Each named turn below is shown by a few rows before and after it. Which turns, in which order, take the first row of each later pair to the second? The first pair is answered.
Q_710 (before -> after):
[-23,-9,-23,3,2,1,-9,26,17,8,-40,-23,-17,18,-13,-11,-24,-26,14,18,2,7]  ->  [-17,-11,-19,7,9,-5,-1,19,27,17,-27,-23,-16,14,-15,-2,-23,-27,4,37,-2,3]
[19,4,4,13,7,-19,23,-4,-12,-19,26,-3,10,-28,-7,10,23,-19,-17,3,-24,-9]  ->  [11,5,12,11,-1,-21,20,-2,-22,-28,28,-5,14,-21,2,7,24,-15,-15,-7,-17,-8]
[-20,10,-22,-1,11,-6,-15,17,-26,3,-5,10,-14,-13,20,0,-16,14,16,-22,0,-1]  ->  [-13,10,-32,-2,20,-5,-12,19,-17,11,-8,11,-18,-17,14,4,-16,9,17,-12,-5,1]
[47,-5,-9,-2,13,16,-27,3,14,-11,-9,4,-4,-12,-21,-31,16,-8,8,-41,-18,1]  ->  [54,-7,-15,0,25,10,-22,2,25,0,-4,3,-2,-18,-22,-27,12,-9,-1,-23,-23,-4]
Q_401 (before -> after):
[-4,0,17,24,23,-7,4,-8,16,7,22,-12,11,-20,8,16,-10,-33,-24,40,-6,-12]  ->  [-26,-7,24,23,4,-6,1,-5,7,-3,20,-16,11,-8,20,6,-17,-40,-25,34,1,-2]
[38,1,10,-14,-15,-17,10,-35,-13,3,22,-3,19,-24,8,28,9,14,14,-30,10,-24]  ->  [9,-8,19,-12,-35,-16,8,-34,-28,-7,22,-7,22,-7,24,18,1,8,9,-33,22,-12]
[-13,-20,10,5,11,7,27,-10,8,27,21,20,-19,15,-9,2,-2,-51,-49,6,28,-21]  ->  [-26,-25,7,5,4,11,21,0,5,24,7,16,-24,26,-4,-5,-9,-54,-44,5,30,-12]
[-12,-11,-23,-8,-7,1,-17,23,10,4,-24,1,-12,-5,-4,12,-7,-25,15,-9,-10,15]  ->  [14,-4,-21,-9,12,-4,-9,16,20,12,-8,8,-10,-19,-15,23,2,-17,10,-2,-21,4]
Q_414 (before -> after):
[-40,-23,-5,7,-26,-7,-8,2,-4,-4,-7,-9,4,23,14,-12,-21,-10,0,19,9,12]  ->  [24,2,3,-2,1,1,-22,-9,-5,-10,4,9,10,-24,-9,0,9,32,26,-29,0,-19]
[-12,3,-16,-2,10,-7,0,5,3,-3,-7,2,-6,2,-11,-5,-11,-5,4,9,-12,6]  ->  [-15,4,1,-2,-6,-2,-5,-1,-15,-17,0,3,3,1,-3,-8,-7,2,8,-15,-2,5]
[6,13,61,5,-44,-13,-27,-19,-70,-53,14,5,41,-19,19,8,11,27,1,-52,23,-1]  ->  [53,13,-40,5,54,-22,-5,8,40,32,-28,5,-6,-35,-38,35,-5,-11,-5,67,-38,-5]
[20,10,6,3,-12,-1,0,0,-9,-9,-6,13,1,-2,-12,1,6,25,14,-41,9,10]  ->  [6,-2,-25,7,3,-8,12,12,22,19,-21,5,-14,13,-17,4,-13,-3,2,12,-5,22]
Then:
Between the rows of a pair lie two turns.
[-3,20,-17,-12,6,16,-6,22,9,21,-38,9,11,9,-7,-6,-33,8,27,23,-33,-26]  ->  [6,21,2,-4,12,4,17,1,15,30,1,7,26,-2,-3,5,-23,13,-2,49,-29,-33]
Q_710 Q_401
[-6,-23,-3,5,-9,34,50,7,35,29,-23,-24,10,19,18,-19,-37,-29,-35,59,-6,3]  ->  [9,-4,43,-2,-46,51,15,1,-28,-31,-22,-11,26,1,31,-32,-10,15,11,-55,17,-12]
Q_414 Q_401
[0,-9,1,3,11,17,-15,13,14,2,-7,1,-12,0,-8,-13,7,10,-4,-25,-9,-9]  ->  [-5,-10,4,4,4,15,-16,12,7,-3,-6,0,-10,4,-3,-14,5,9,-5,-27,-3,-7]
Q_414 Q_414
[22,-17,-38,-16,3,0,-4,9,18,0,-41,-18,9,-2,-14,9,-9,1,4,16,-24,13]  ->  [-7,-17,11,-8,-37,-4,2,-11,-26,-26,-5,-22,32,13,17,2,-4,9,-14,-12,3,16]
Q_710 Q_414
[36,-1,-10,-2,-18,-21,20,0,22,5,31,25,20,-19,-15,5,12,3,-23,-5,0,-3]  ->  [14,-9,-16,1,-23,-24,25,4,25,12,27,18,16,-3,-11,2,0,-11,-32,18,0,6]
Q_710 Q_414
[-22,-21,4,6,-29,10,-19,-1,-1,-4,10,-7,28,0,18,-17,4,4,-8,16,8,5]  ->  [-15,-20,-20,0,-17,18,-32,20,8,-4,-19,-4,14,-1,5,-22,1,2,15,2,-1,5]
Q_710 Q_401
[-8,13,6,-5,37,-10,23,-4,5,-2,22,11,1,-16,-3,5,-19,7,-21,26,-19,6]  ->  [-42,6,17,-7,5,-6,9,8,-19,-26,5,8,2,5,13,-12,-26,3,-11,-2,-2,18]
Q_414 Q_401
[13,-1,-21,-2,19,-3,-9,10,21,10,-18,10,-11,4,-5,-10,-16,-14,12,17,-12,3]  ->  [-14,-6,21,3,-20,-8,1,-8,-11,-8,13,3,10,18,21,-17,-12,-10,-8,12,11,9]
Q_401 Q_414
[-18,-15,48,-3,-31,11,13,0,-29,-1,14,-20,12,34,24,-22,3,-31,-19,8,35,-5]  ->  [45,9,9,-15,16,30,-19,20,-8,-6,-27,-2,-11,-10,-15,-16,24,1,36,-43,7,-29]
Q_401 Q_414
[-14,-11,33,18,-7,-5,2,-22,-16,-8,31,-5,13,3,33,4,-1,3,-10,-10,12,-1]  ->  [27,-1,-14,12,40,-1,-7,-6,23,15,-2,1,-13,-21,0,13,2,4,11,3,-20,-11]
Q_710 Q_414
[1,14,16,-17,-4,-1,13,-3,2,-9,32,0,3,-9,8,-13,15,-3,-10,26,17,-22]  ->  [20,21,3,-20,12,4,4,5,11,-9,17,6,-6,-19,-3,-12,16,6,8,15,6,-30]
Q_401 Q_414
[32,21,5,-1,-3,20,5,8,13,0,-8,-27,24,-10,-31,4,15,25,11,14,-29,-6]  ->  [-12,5,12,4,-29,11,17,7,4,2,0,-39,28,19,-9,-6,-4,4,-15,37,-14,13]
Q_710 Q_414
[-41,5,-1,6,-37,14,-2,16,-7,-19,-33,-5,4,24,4,-26,-13,-24,11,-6,9,22]  ->  [32,22,-29,3,23,14,3,10,33,8,-30,10,-2,-19,-33,-1,8,-2,22,9,-22,-6]
Q_401 Q_401
[2,-22,-14,38,31,-10,27,2,36,39,46,-7,-5,26,-21,3,-16,-17,-38,64,5,-9]  ->  [-39,-37,-7,36,-3,-7,21,14,17,22,28,-16,-8,53,-2,-13,-32,-30,-33,52,20,8]
Q_401 Q_401
[55,-21,27,7,45,-22,9,27,13,5,-8,15,1,4,-36,20,4,37,-7,33,-30,-14]  ->  [-1,-38,60,14,-1,-29,22,18,-13,-4,11,1,17,40,-3,5,-11,17,-38,50,-5,8]
Q_710 Q_414
[-16,-1,-13,13,-15,1,6,-15,-4,18,22,-11,15,5,9,1,-2,12,-4,36,4,6]  ->  [-15,4,-2,11,-26,4,-2,-16,-20,0,20,-8,21,1,14,-2,4,25,7,2,12,0]
Q_414 Q_401
[-20,-12,-38,-21,-8,8,16,44,3,-4,-19,25,4,20,23,-5,-13,-40,-5,33,-8,15]  ->  [18,10,-12,-27,-11,15,-3,29,-25,-36,-9,40,19,-14,16,-4,17,3,22,-41,-3,-6]
Q_414 Q_401
[16,17,42,16,-4,-9,18,-44,-22,5,54,10,24,-9,13,15,15,7,-30,8,10,-4]  ->  [57,27,-4,9,42,-2,1,-23,11,19,13,19,-1,-33,-25,22,21,16,6,1,-19,-19]
Q_401 Q_414
[7,-4,-15,-18,-25,-18,-9,-13,-9,-30,-22,-5,14,-6,-14,2,11,27,36,-30,12,4]  ->  [33,2,-23,-16,-5,-20,0,-18,10,-14,-13,3,14,-20,-23,14,17,31,30,-13,1,-8]
Q_710 Q_401
[27,2,-11,-4,24,6,-6,22,14,2,-19,0,-13,-1,-31,17,8,15,2,9,-8,-12]  ->  [-12,-13,-8,-5,-5,9,-12,35,0,-5,-34,-8,-16,24,-16,1,-7,-1,1,9,4,6]
Q_414 Q_401
[-24,-5,4,-3,-6,-1,-11,18,-24,2,-10,-15,-18,7,17,-20,-7,-15,-19,-2,7,21]  ->  [-12,-3,-16,-5,14,-3,-11,22,-5,16,-14,-14,-26,2,8,-13,-9,-20,-17,17,-4,20]
Q_414 Q_414
[34,15,-38,-24,19,7,-9,15,-3,-8,-11,14,-6,3,-29,20,4,11,28,-10,-11,6]  ->  [-20,-6,-35,-18,-10,2,1,20,-11,-9,-17,-3,-8,38,-9,7,-22,-19,6,17,5,32]
Q_414 Q_710
[-2,-10,23,9,-5,-6,11,-24,-13,-2,31,0,4,-1,13,8,12,17,-38,0,2,-11]  ->  [-26,-16,16,4,-20,4,-14,3,-27,-15,-9,-2,-6,15,14,-9,1,11,-11,-30,6,0]
Q_710 Q_401
[17,7,-5,-10,-10,-3,-3,-2,10,-10,-5,14,11,-16,-8,5,-8,-2,-11,16,-25,-9]  ->  [19,9,2,-10,-17,-3,-2,-6,0,-17,1,14,16,-17,-6,4,-4,4,-6,2,-19,-9]
Q_414 Q_414
[29,0,-23,-13,19,-4,3,3,-19,-18,-26,13,12,-8,4,-17,2,7,40,-24,3,-11]  ->  [-17,-18,-26,-9,-1,-9,17,10,-14,-9,-28,0,8,25,18,-25,-21,-23,17,16,10,9]
Q_710 Q_414
[-22,2,27,5,-15,3,-1,-6,-15,-19,12,-7,14,19,0,-9,5,-6,-5,0,12,4]  ->  [16,13,-4,0,23,7,-10,6,13,-5,-9,1,-3,-6,-27,2,13,2,18,-3,-11,-10]
Q_710 Q_414
[-13,-8,-23,-12,29,-36,0,35,48,15,-30,-6,-40,-1,-9,-11,-16,-23,-7,26,4,-17]  ->  [28,7,-14,-14,43,-33,-8,26,40,4,-23,9,-35,-31,-17,-4,5,6,9,-10,-2,-38]
Q_414 Q_414
[14,-16,-22,-6,5,2,-10,3,-7,-10,-20,-19,-1,-1,-18,-12,-6,9,30,-40,-14,4]  ->  [22,-15,-32,-3,20,-1,3,0,19,11,-18,-21,-6,-2,-22,-3,-8,0,17,-5,-25,1]
Q_414 Q_401
[2,-1,3,9,3,-17,27,-16,8,18,46,6,10,3,-3,7,9,-6,-29,35,-7,0]  ->  [28,12,11,6,4,-10,10,-18,-10,-2,42,18,11,-19,-10,8,28,19,-5,-17,-4,-16]
Q_401 Q_414
[-18,-23,2,5,-6,-9,-8,-20,-12,-17,12,0,11,19,3,-4,-17,-10,-3,8,-1,4]  ->  [20,-13,-11,1,19,-7,-16,-17,-2,-14,4,10,4,-5,-14,5,-2,4,16,-11,-16,-11]
Q_710 Q_414
[30,10,-11,2,24,-2,4,0,20,7,0,9,-4,-23,-11,14,11,14,10,-12,-16,-14]  ->  [18,9,14,0,-4,1,-3,-7,-9,-18,10,8,6,-19,3,9,17,22,8,-40,-1,-10]
Q_414 Q_414
[53,3,-30,1,60,3,2,10,35,26,-16,3,-22,-15,-23,13,5,9,12,18,-13,-24]  ->  [-50,-26,5,7,-27,7,-4,20,-22,-11,-23,-21,-11,49,26,-23,-26,-20,-1,-3,30,17]
Q_414 Q_710
[36,30,14,3,4,2,-22,-5,-12,-37,-10,15,-10,-31,5,-4,28,8,22,-52,7,9]  ->  [5,9,-27,10,30,-9,4,11,38,11,-26,-3,-31,0,1,0,-3,-40,-11,47,-10,33]
Q_401 Q_414
[-40,-11,16,19,2,-23,2,24,0,40,6,6,22,49,12,-9,8,-26,-26,45,24,27]  ->  [39,23,35,12,24,-12,-21,10,-15,16,21,31,30,-9,-11,2,49,33,16,-36,17,-13]
Q_710 Q_414
[-17,-3,18,-7,-22,6,0,-5,-27,-22,12,-7,16,25,20,-19,-11,-1,-27,-16,25,9]  ->  [-25,-9,-7,-6,-7,0,10,3,-3,1,0,-13,5,34,11,-16,-24,-21,-34,26,15,16]
Q_414 Q_414
[-6,15,-30,31,-12,11,-26,-10,4,-12,-19,3,-13,-4,0,6,1,3,-6,-15,-3,-11]  ->  [-22,10,-24,30,-23,10,-21,-13,1,-14,-18,-3,-11,6,8,4,-4,-5,-14,-6,1,-2]
Q_710 Q_414
[-21,-2,-23,-13,24,-5,12,-1,7,-6,1,1,-4,14,1,-2,1,-7,7,8,0,18]  ->  [-5,6,-23,-12,32,-5,9,-3,9,-3,3,5,-1,3,-7,2,6,-1,9,1,-6,12]
Q_414 Q_414
[36,21,-31,-1,36,8,2,6,2,10,14,23,12,-32,-11,5,5,23,8,5,-6,-15]  ->  [-9,10,12,7,-13,7,15,-11,-37,-12,45,12,33,-5,25,-9,-2,15,-22,6,22,-1]
Q_401 Q_401
[-22,-14,20,10,6,-11,13,-14,-2,-1,30,6,4,-8,14,27,-7,12,-33,24,16,-7]  ->  [-15,-16,10,5,16,-12,13,-13,8,6,27,5,0,-12,7,30,-11,12,-34,32,8,-8]
Q_414 Q_414
[-7,4,31,16,-12,16,-26,-7,-45,-6,20,7,-7,13,26,-1,-1,16,2,-10,9,-7]  ->  [22,9,14,18,23,9,-9,-17,-13,26,32,7,-9,-6,11,17,5,15,-13,32,-9,-17]
Q_414 Q_401
[-34,34,7,4,12,-29,2,13,-4,-31,-11,6,-22,8,-20,-8,2,25,18,-56,8,17]  ->  [-3,37,-13,8,49,-38,18,6,34,5,1,7,-27,-4,-34,9,4,17,2,-7,-12,9]
Q_414 Q_401
[-19,-9,9,-7,-22,2,0,-17,-30,-21,3,-3,7,14,16,-5,6,-4,-5,13,8,-8]  ->  [-17,-11,-20,-12,-11,9,-14,4,-14,-12,-29,-4,-12,15,1,-7,-1,-12,16,11,-2,-4]
Q_401 Q_710
[6,-8,1,19,7,-9,13,-20,-27,-21,4,20,-15,3,-8,-30,8,2,-6,13,9,14]  ->  [1,-9,-3,17,8,-7,15,-18,-20,-15,2,18,-18,5,-12,-28,6,-2,-8,22,7,15]
Q_414 Q_414
[-2,-5,-19,-4,18,-10,10,5,24,20,-10,-4,-11,-6,-14,8,-11,-4,-14,39,4,-2]  ->  [-27,-7,5,-12,-21,0,-13,9,-17,-17,-24,-3,-4,5,4,-9,-11,6,6,-20,24,7]
Q_414 Q_401
[-4,22,4,-4,-17,6,-15,-2,2,-20,-18,21,-3,-41,-35,4,12,15,14,-50,2,-4]  ->  [-31,2,-23,2,-4,-11,10,3,39,19,-18,5,-13,-16,-34,6,-11,-24,-22,33,-12,13]
Q_414 Q_710
[-15,-9,-11,-16,-11,5,2,22,-15,-17,-22,-14,-14,19,-6,-8,-10,-6,13,1,1,29]  ->  [23,4,-16,-17,14,8,-2,18,-5,-11,-19,-5,-15,-7,-24,4,5,10,24,-8,-10,12]
Q_414 Q_710
[-23,-22,-19,6,15,-24,-12,-26,29,1,22,-30,20,15,21,-26,-4,-3,-24,9,26,2]  ->  [-4,-17,-32,5,33,-22,-11,-23,43,11,18,-25,15,5,12,-22,-1,1,-20,16,14,-5]
Q_414 Q_414
[-20,-6,-36,6,18,-4,-8,42,18,8,-25,7,-14,14,-5,-15,-14,-4,11,31,-3,-7]  ->  [10,5,-32,4,32,-3,-15,37,16,6,-18,18,-14,-7,-15,-10,1,16,23,8,-9,-22]
Q_414 Q_414
